Each row of this table is followed by its label. One hidden rule gives the labels. It looks at one to three of the table's principal directions, none of them among the few with the most spread.
ndarray[ 18  -4   1 -61  -1 -49 -30  27 -39 -19  -8  28 -47 -39  28  35  41  41  68 -67  40 -68  35 -22 -81  20 -48 -57
         26   8 -20   1] 3
ndarray[  1 -18 -31 -31   6 -23  -3 -38 -16  36   7 -23 -18 -33  12   9  24  38  57 -31  11 -35  56   2 -59  -8  11   0
         -7  39 -28  -5] 1
ndarray[ 10  13 -10 -38 -33  75 -29  12 -56  34  -9 -15  16   9 -14 -19 -32  53 -23   4   3 -30 -10  13  43 -15  18 -23
        -21  25  36  -2] 3
ndarray[ -9   2 -13   9  -4   0  -4 -29  -8  26  16 -36   7  15  -7 -15  -8  10  20  33  -9  25  24  39   8 -11  40  16
        -45  19   7 -24] 1
ndarray[-13 -23 -18  -7  24  20  47 -24  23  37  10 -37  33   2   2   0   7  -9  -7  18  12  13  24  18  20 -16  25   4
          2  53   0   9] 3
ndarray[-10 -20  27   7  35 -43  36  26  52 -40 -33  56 -15 -25  21  60  35 -51 -23 -38  45  -6  10 -32 -29  18 -59  -5
         99 -14 -11  42] 2
ndarray[ -7  -7  -9  -1   2   3  25 -14  11   7  13 -17  19  -1   1  -1   0 -11   8   7   1  18  11  13   2  -6  13   9
         -8  23  -6  -4] 2
ndarray[ 19   9 -24   9 -23  29   5 -28 -27  26 -15   7  18 -24   1   1 -32   6 -28  -5   6   2  20  25  -7 -49   5  15
         12  20   6   9] 1
ndarray[ -9  -8 -12  19  13 -16  24 -17  30  12   4  -4  12   1   2   9   6 -18 -15   3   1  26  10  -8  -2  -7   1  19
         22   3 -14   5] 1
ndarray[ 10  -6 -12  -5   6 -12  35 -16  18   0   6  -9  14 -19  14   9   4 -12  10  -5  17   7  18   8 -20 -13   6   0
         12  25 -12   6] 1
ndarray[  2  10   1   5   4 -18  13   4  22  -7  -9   3  12  -4  16   8   6  -8  -8  -9  23  12   0 -13 -13   2  -5  -8
         28 -10  -9  15] 2
ndarray[-20  -6  11   1  16 -46 -10  -5  -2 -17  -2  10 -13 -17  19   4  32 -13  56 -32   0  -7  24  -4 -59  16 -20   0
         -4 -15 -35   3] 2
ndarray[ -1 -10  -3  13  21  -5  19   4  22 -16   7   5   1   7  -6   5   4 -21 -19  12  -3   7 -12 -10  12   4  -6  -2
         12   3  -1   1] 1
ndarray[ -1   5   5  30   6 -27  -8 -13  19  10 -30  23 -14 -14  11  15   6  -9 -20 -17   8   2  11 -20 -25  -8 -15  22
         44 -35 -15  25] 4
ndarray[  2  -5 -15   5  -1   5  31 -18  22  22  18 -32  28  13  -1  -2  -8  -6  -5  28   4  37   9  18  21 -20  30  13
         -7  24   3  -9] 2
ndarray[ 10  16  18  31 -19  26  10  22   1 -82   7  44  -4   5 -29   0 -42 -49 -44  31 -23  20 -50  24  38  19  -7  15
        -15 -14  35 -19] 1
ndarray[ -5 -15 -14 -18  13  31  21 -11   0  37   5 -34  23   7  -2  -7   1  14  -5  15  10  -6  13  14  25 -14  23  -9
         -8  42  10   5] 2
ndarray[-15 -12  -4 -34   2  56 -61 -15 -75  57 -47 -10 -31 -13 -12   1  -5  68  14 -11  18 -81  51  35  -3 -14  17 -11
        -16  33  37  10] 1
ndarray[ -7   1  -7 -17  -7 -13  18   2  24  41   7 -19  30   8  19   2  19  11   0 -23  13  24   3 -35   0  -2  -6  -2
         30  -4 -26  16] 2
ndarray[-25 -32  17 -20  32 -55  17   4  31 -37  38 -15 -30   2   3   8  50 -20  83  -5 -12  -7  12  -3 -32  55   0  -3
        -36  12 -25 -25] 4
ndarray[-28   6  15 -44  -3 -42  -2   7   6  -5  24 -40  11   1  31 -19  45  18 100 -34   9   1  15  -9 -48  53  14 -23
        -44  -1 -39  -8] 1
ndarray[  1  14  -3   8 -14 -15 -12 -15 -10  18  -9  -5   4  -5  11   1  -4   9  12  -4  10  15  23  15 -20 -15   8   8
          0  -9  -5   0] 2
ndarray[ 10  -7  19  30  16 -10  29  27  37 -80   2  53 -20  -5 -16  22  -8 -61 -44  12  -9   6 -43 -13  16  23 -33   7
         31 -17  13   1] 4
ndarray[  4 -20   5 -39  18  13   5  25 -11 -13   6   2 -11  -6   0   5  18  10  15 -14   8 -43  -6 -12   1  14 -17 -37
          1  26   4   3] 1
ndarray[ -6  -5 -14 -33 -11 -18 -21 -34 -45  37   9 -31 -13 -24  15  -5  17  39  84 -20   7 -24  64  40 -56  -8  21  -4
        -47  36 -16 -18] 3
ndarray[ 12   6  -3  -7 -16 -18  41   3  31   1  20  -3  28  -6  17   4   5 -19  -2 -14   5  34 -11 -19  -3  -2  -9   4
         20   1 -22   7] 4
ndarray[ -7 -17 -12  -9  15   0  29  -7  21   1  25 -23  13   7  -5  -4  10  -8  10  12  -6  10   0   0  11   7  14   0
        -13  27  -7 -10] 3
ndarray[ -7 -28  15 -15  41  53   0   4 -28   9 -50  20 -25 -26  -8  25   1   0 -30   3  37 -77  32  40  15  -6  -9 -23
         26  53  49  34] 4
ndarray[-11 -24  -4  10  32  99  13 -15 -32  11 -41   9   6 -11 -33   5 -37 -13 -70  39  14 -48  18  65  57 -29  18   1
          4  68  66  22] 1
ndarray[ -2   0   6  10  14  -4  11  15  16 -36   9   6  -1  13  -8   2  -1 -21 -12  20  -1  10 -18   3  16  17  -1 -10
         -4   0  10 -10] 1
ndarray[  -2   13   43    8    4  -23  -50   81   -4 -121   19   72  -63   25  -33   -8   11  -24  -11  -10  -55  -30
         -97  -63   16   92  -62  -29  -17  -78    6  -28] 1
ndarray[-51 -18  83  -2  42 -26 -62  87   9 -86 -21  67 -85  32 -26  17  51 -24  10 -16 -27 -57 -57 -52  22 117 -66 -23
          5 -74  20   2] 1
ndarray[  5  -7 -29   6  -6  37  16 -41  -8  50  22 -53  27  14 -15 -25 -26  15  -4  47 -16  23  17  44  35 -38  57  21
        -48  45  16 -20] 4
ndarray[ -19    9   -7  104  -22  -43   33  -85   78  107  -70   -2   72  -10   49   32  -21  -44  -48  -16   30  127
          63   -9  -38 -125   13  127  114  -81  -55   67] 4
ndarray[  5  -5  -1 -14 -17  60  13   9 -30  -6   7   1  23   4 -17  -7 -32  -7 -20  18  -8   1 -12  35  42 -20   5  -3
        -22  34  31  -8] 2
ndarray[  2  -6 -14 -28 -13  22  -2 -18 -24  38  17 -44  11   5  -2 -15  -6  33  34  16   0  -4  24  32   9 -15  36  -3
        -45  39  10 -17] 4
ndarray[ -6 -29 -17 -18  26  -7  43 -15  35  19  36 -45  12  10  -2  -5  22  -2  22  19  -3   8   9  -1  13  10  26  -2
        -19  44 -10 -11] 4
ndarray[-13  16  -1  38  -5 -28   5 -34   8 -29  -6  -4  10 -11   9  -2 -12 -28  30  14   6  37  30  45 -40  -7  28  31
        -24  -8  -9 -12] 3
ndarray[ 34   8 -19 -20 -24  15 -12   3 -47  -9  -6  28  -7 -30   4  11 -19  19  -4 -26  11 -29   8   5 -27 -32 -24 -20
         14  14   3  -2] 3
ndarray[ 25  -1 -32   2  -2 -31  -7 -35 -13  27 -25  15 -18 -45  21  27   3  23   8 -38  29 -24  50  -8 -69 -43 -14   5
         48   5 -25  16] 1
ndarray[-10  11  -7  20 -40  15 -40  12  -6  44 -11  18  26  35  -6  -6 -18  24 -42 -27 -36  49 -35 -70  24 -42 -29  38
         40 -81 -28   7] 3
ndarray[  10  -11   46  -26   30  -52  -24   65   -7 -127   10   52  -79  -10   -4   27   33  -23   60  -10    8  -63
         -27   -4  -39   77  -45  -58  -18  -16   16  -28] 1
ndarray[ 31 -14 -23 -33   6  29  25   5  -4  -7  19 -16   3  -8  -7  -3  -9  17  -7   9   5 -32 -13  -2  16 -10  11 -29
         -6  46  13  -7] 4
ndarray[  9  -3 -30  73 -19  -5  79 -76  52  26  11 -19  68 -13   8   6 -45 -68 -28  39  -7 112  32  52  -2 -91  41  91
         13  13 -21   1] 4
ndarray[-28   4  20  43 -13 -44  12  19  65 -32  25  24   5  40 -14  10   8 -48 -23   5 -40  83 -48 -52  27  37 -22  51
         22 -71 -25 -15] 1
ndarray[ 10  56  41  30 -28 -23 -74  19 -57 -15 -55  36  -8  -9  32 -12 -16   6  15 -18  24  -1   9  30 -46 -24 -23 -19
         -3 -75   6  20] 1
ndarray[-11  -3  -4   3  -7 -13  19 -21  15  14  33 -36  17  14  -1 -14   3  -8  33  22 -16  40  10  21   6   4  30  21
        -41  14 -10 -23] 1
ndarray[ -2  -8 -26  -1   7   5  36 -28  23  44   4 -34  38   0  12   1   0   3  -8   5  18  26  24   3   3 -32  23   9
         18  29 -13  11] 3
ndarray[-27  -4  12  -6   4  21 -71  16 -43  12 -27  28 -46   6 -23  -5  10  36  -6 -26 -28 -56  -8 -30   3  31 -26   1
         -3 -32   6   4] 1
ndarray[   7   43   -8   60  -37  -93  -49  -29   13   15  -19   44  -32  -18   20    9    8    3   -4  -47  -20   41
           9  -55  -76   -3  -33   51   44 -101  -58    7] 1
ndarray[  4   8  -4  20 -20 -18  18  -6  31  28 -14  23  19  -7  14  22  -1 -14 -41 -28   7  41  -2 -39  -5 -23 -27  31
         67 -33 -24  26] 3
ndarray[  4  -6  -8 -40 -11  -7 -20 -15 -43  39  17 -31 -12 -10  10 -10  15  41  67 -12   0 -25  40  27 -29  -7  13 -15
        -46  32  -7 -18] 4
ndarray[ -4 -12 -11 -26   4  19  32 -18   0  20  26 -47  22   3  -1 -10   0   5  29  26   8   6  23  43  17  -1  41  -6
        -42  60  12 -15] 3
ndarray[  1   3  -7  24   6 -17  23 -12  28  -1  -2   7  15  -6   8   7   0 -24 -20  -2   5  26   2  -9  -9 -11  -5  14
         28  -8 -15  12] 3
ndarray[  6  17 -33  -8 -37  69  29 -50 -47  50  -9 -34  65 -25   5 -15 -50  10  -9  15  25  22  51  86   8 -64  49  15
        -27  73  23   4] 1
ndarray[ 17   3 -25  -8 -15  38  25 -16  -3  43  -2 -18  41  -8   6 -10 -21  12 -31  -5   6   8   0  -4  17 -43  11   4
         17  23  -4  18] 4
ndarray[ -2   6  29  15  -7 -36  37  25  55 -54  15  20   9   9   8  17   6 -52  -3   5   3  49 -31 -14  10  30 -15  12
         20 -29  -6  -2] 4
ndarray[ 12 -12   1 -13   9  25  23   8  -3   9 -13   8  14 -13   8  12  -3  -8 -24  -6  21 -15   4   6  11 -25 -15 -16
         30  25  10  23] 1
ndarray[-13  -9  -6 -21   9 -33  27 -18   7   2  -7  -5  22 -39  39  13  30  -8  58 -53  31  -5  46  -3 -74  -9 -13  -5
         23  18 -46  22] 2
ndarray[ -2   9  -6  21 -14  -8  13  -8  20  14   9  -3  21  12  -1  -2  -9 -13 -22   8 -10  45  -9  -9  14 -11   3  24
         11 -17 -10  -2] 2
ndarray[ 11  43 -28  42 -57 -33  19 -70   1  39  44 -55  50   3  14 -39 -34 -11  39  37 -24 104  32  65 -21 -41  66  57
        -75   2 -26 -38] 1
ndarray[ 24  -1 -20  -7 -11  12  29  -4   5  -9  11   5  12 -13  -2   9 -16  -6 -21   3   8   5  -4   3   6 -19   0  -2
         15  25   5  -3] 1
ndarray[  3  18  18  -6  -4 -11 -20  27   6 -42   3   3 -21  13  -5  -8   2   8   8  10   1 -12 -30 -10   7  46   7 -20
        -17 -23  15 -12] 4
ndarray[ -4 -15  -9   9  15   1  17 -10  21  -5  22 -16  -3  13 -16  -5   0 -12  -4  28 -18  10  -7   5  20   9  18  11
        -19  16   4 -16] 1
ndarray[  7  -3 -18  26   7   0  28 -25  18  -1  15 -21  22   9  -5  -5 -18 -20  -9  37  -3  37   7  28  11 -28  29  17
        -15  17   3 -15] 1
ndarray[-13 -16  -7 -17  22  21  23 -13   5  21  20 -50  17  16  -6 -16   6   6  20  36   5   0  16  36  26   4  43 -11
        -42  51  16 -12] 2
ndarray[-10 -14  -7 -10   9  15  42 -14  23  17  20 -38  32   9   1  -6   2 -12   9  23   6  23  10  23  23  -3  30   5
        -18  42   4  -3] 3
ndarray[  8  -8  -1  -2   2 -66  13  20  45 -66  38  15 -30   8  -3  21  22 -15  32  -6 -11  20 -25 -43 -25  42 -15   2
          7 -27 -25 -33] 1
ndarray[ 10   5 -27  26  -8  18  20 -30  23  10   7 -28  27  13 -11  -9 -33   0 -26  40  -4  38  -3  15  23 -32  46  30
         -8   8   9 -13] 1
ndarray[-12 -17 -11 -20  24 -60   8 -16  18   2  19 -16 -16 -22  23   3  50   8  72 -40   2 -19  30 -28 -69  28  -7  -8
         -4   7 -52  -1] 1
ndarray[  31   49    6  -25  -14  -54  -93   19  -81  -38  -37   46  -78  -50   25    3   19   59   51  -58   32  -97
          26   -2 -103   39  -36  -67   -7  -29   -3    0] 3
ndarray[ 44  17 -37   0  -4 -60  -1 -27  12  11  -5 -11 -11 -28  32  16   7  32  19 -18  39  -6  32 -18 -69 -30  10 -16
         34  -5 -28   2] 1
ndarray[   9  -25   27  -62   44   23  -45   77  -44  -95  -12   36  -72   -1  -19   15   23   28   26   -9   18 -124
         -33  -14    0   63  -36  -93  -13   18   44  -13] 3
Here are more rows. What is the label of each one?
ndarray[ -8 -10 -21   9   4  -4  35 -29  34  24  23 -30  18   8  -7  -3   1  -8  -5  21  -9  33   9   3  15  -2  29  27
         -6  24  -9  -9] ~ 1
ndarray[ 24   3  -9  22   3 -38  -2   3  32 -54   9  19 -37   4 -13  21  -8  -7 -10  20  -1   6 -19 -19  -9  15   4   8
         15 -24   6 -25] ~ 1
ndarray[  38   11  -25   52  -24   17   70  -51   40   63  -12  -10   76  -21   26   -3  -43  -41  -71   10    9   77
           7   10   12 -106   12   54   56   -1  -21   43] ~ 4
ndarray[-18  -3  -4 -17  13   8 -13 -21 -21  17  19 -50 -11  12 -12 -25   8  25  47  34  -5 -18  27  49   8  27  51 -10
        -75  44  19 -28] ~ 3
ndarray[  -2  -14   53  -21   41  -49  -50   90   14 -127   18   48  -99   29  -27   13   40   -8   41    7  -21  -69
         -74  -51    0  115  -41  -58  -26  -54   21  -39] ~ 4
ndarray[ -1   7   1  -3 -16 -13 -17   8   4  15 -16  16  -4   0   8  15   5  16 -10 -28   8   4   0 -35 -11  -2 -20   7
         39 -32 -12  12] ~ 2
ndarray[  12   -5   21  -14    5  -22    2   50   17 -105   25   30  -38   12  -17   18    4  -22   17   14   -4  -11
         -45  -11    7   54  -16  -26  -13  -13   19  -35] ~ 3
ndarray[  11   22   49   13    9  -19  -35   78   20 -127   18   33  -47   43  -26  -18   -5  -24   -3   37  -29  -13
        -101  -31   35   85  -10  -38  -40  -69   31  -35] ~ 4
ndarray[   4  -54    8  -46   67   43   29   10  -11  -28  -25    4  -46  -33  -13   39   17   -1    1   20   53 -107
          40   54   11   19    5  -51   11  103   61   14] ~ 4
ndarray[  13   24   53   19    1 -123  -33   83   59 -119   20   65  -61   29   14   23   45  -33   26  -27  -14   25
         -80  -99  -36   83  -72  -26   35 -127  -36  -20] ~ 3
ndarray[ -6 -22  -6 -25  25   6  32   6  21  -7  27 -27   3   8  -7   0  17  -4  13  16   3 -10  -2   3  19  25  15 -19
        -16  44   6 -10] ~ 3
ndarray[-23 -29  -5  -9  22  24  44 -23  22  33  39 -60  27  22 -12 -22   8 -14  20  43 -18  22  12  36  44   6  46  13
        -54  58   7 -15] ~ 4
ndarray[-10 -24 -15   0  18   9  25 -13  19   3  36 -34   6  23 -21  -8   1  -7   8  39 -22  18  -2  15  32   4  30  11
        -37  33   6 -28] ~ 1
ndarray[-16  13   2  26 -17 -54  15 -20  33  -2 -14  18  26 -22  35  15  13 -28  24 -49  10  51  20 -27 -64 -14 -20  40
         44 -47 -57  22] ~ 2
ndarray[ 21  39  -4  69 -39 -48 -22 -16  21  27 -13  40   1   1   9   1 -18 -16 -57 -16 -27  65 -21 -46 -14 -35 -32  52
         51 -91 -34  14] ~ 4
ndarray[-14  10  43  40  -1 -24  26  35  62 -73  28  27  -1  30 -16  -9   1 -72 -26  25 -42  55 -74 -25  44  61 -16  27
        -10 -54   0 -10] ~ 4
ndarray[ -25   -7   69  -41   47   13 -107   92  -76 -116  -11   40 -106   27  -37  -17   31   26   58   12  -22 -127
         -47   10   10  115  -31  -89  -85  -24   59  -35] ~ 2
ndarray[  5  17  -2  39 -10 -18   5  -5  18 -16 -14  31   4  -5   1  15 -14 -27 -40  -1   3  34  -6  -7  -6 -12 -16  22
         38 -30  -4   8] ~ 1
ndarray[  6  -6 -20   1   1 -37  12 -29  17  63 -16  -7  19 -25  37  13  23  14  11 -47  21  11  39 -36 -53 -46 -17  14
         57 -12 -51  34] ~ 4
ndarray[ -1  16   1  27 -11 -42  16  -4  35   5  -8  21  21  -7  23  13   8 -25 -16 -29   7  47  -2 -35 -27 -10 -26  22
         51 -42 -37  21] ~ 2
ndarray[  9  18  35  46   6 -65   0  41  52 -83 -18  67 -23   1  12  29   9 -55 -29 -16   5  29 -45 -51 -23  26 -54   5
         64 -85 -17  13] ~ 3
ndarray[ 15  14   5  30   4 -69  -5   8  34 -26 -37  63 -23 -35  31  38  21 -21 -21 -60  24   0  -1 -66 -69  -3 -61   8
         96 -67 -44  38] ~ 1
ndarray[ 22  20  11  17 -24  16  13  31  10 -22  -7  29  28  13   2   6 -29 -23 -57   5   4  38 -43 -16  34 -25 -24  -3
         37 -33  11  11] ~ 2
ndarray[-11 -10 -12 -11   1   1  34 -25  13  25  32 -47  26   9   1 -12   5  -4  30  24  -2  29  22  34  11  -1  38   9
        -40  44  -3 -18] ~ 2
ndarray[ -17  -40   48  -46   76  -33  -99   66  -39  -88  -26   39 -127    0  -20   14   65   45   79  -23   -4 -127
         -14  -39  -44   99  -41  -75  -28  -29   22  -15] ~ 1
ndarray[ 16  -4 -21 -12   0  31  13 -17 -16  23 -10 -15  14 -15   3   2 -16  15 -11   7  21 -17  21  25   2 -34  18  -9
          5  39  15   7] ~ 1
ndarray[ -2   7  26  10 -14 -16   4  43  21 -58  17  43 -11  16 -12  11   0 -36 -21  -4 -22  26 -51 -31  22  37 -38   4
         13 -40   1 -12] ~ 2
ndarray[ 11  12  10  -2  -2 -21  11  17  23 -10  -7  14   3  -8  18   7  11  -9 -11 -21  15   1 -15 -30 -11  13 -19 -12
         34 -20 -13  20] ~ 4
ndarray[ 10  17  10  -3 -11  17 -19  18 -20 -36 -20  21 -14  -6  -5   5 -19   6 -14   3  16 -23 -11  14   3  11  -1 -17
          1  -5  29  -1] ~ 3
ndarray[ -21  -14   59   31   54    5  -71   74   -9 -127  -20   66  -91   38  -52    0    4  -27  -21   36  -41  -67
         -77  -20   38   81  -35  -27  -25  -66   50  -23] ~ 1
ndarray[ -2   2  -4  -5   0  19  16  -1   6  18   3 -21  26  11   2  -7  -6   2 -12  15  10  13   0  10  24  -9  17  -6
         -3  17   9   4] ~ 2
ndarray[ -1 -27 -25 -26  17  36  33 -27   2  49  12 -48  24  -2  -2  -7   2  18   5  15  10 -13  27  20  19 -24  35  -3
        -13  65   6   3] ~ 4
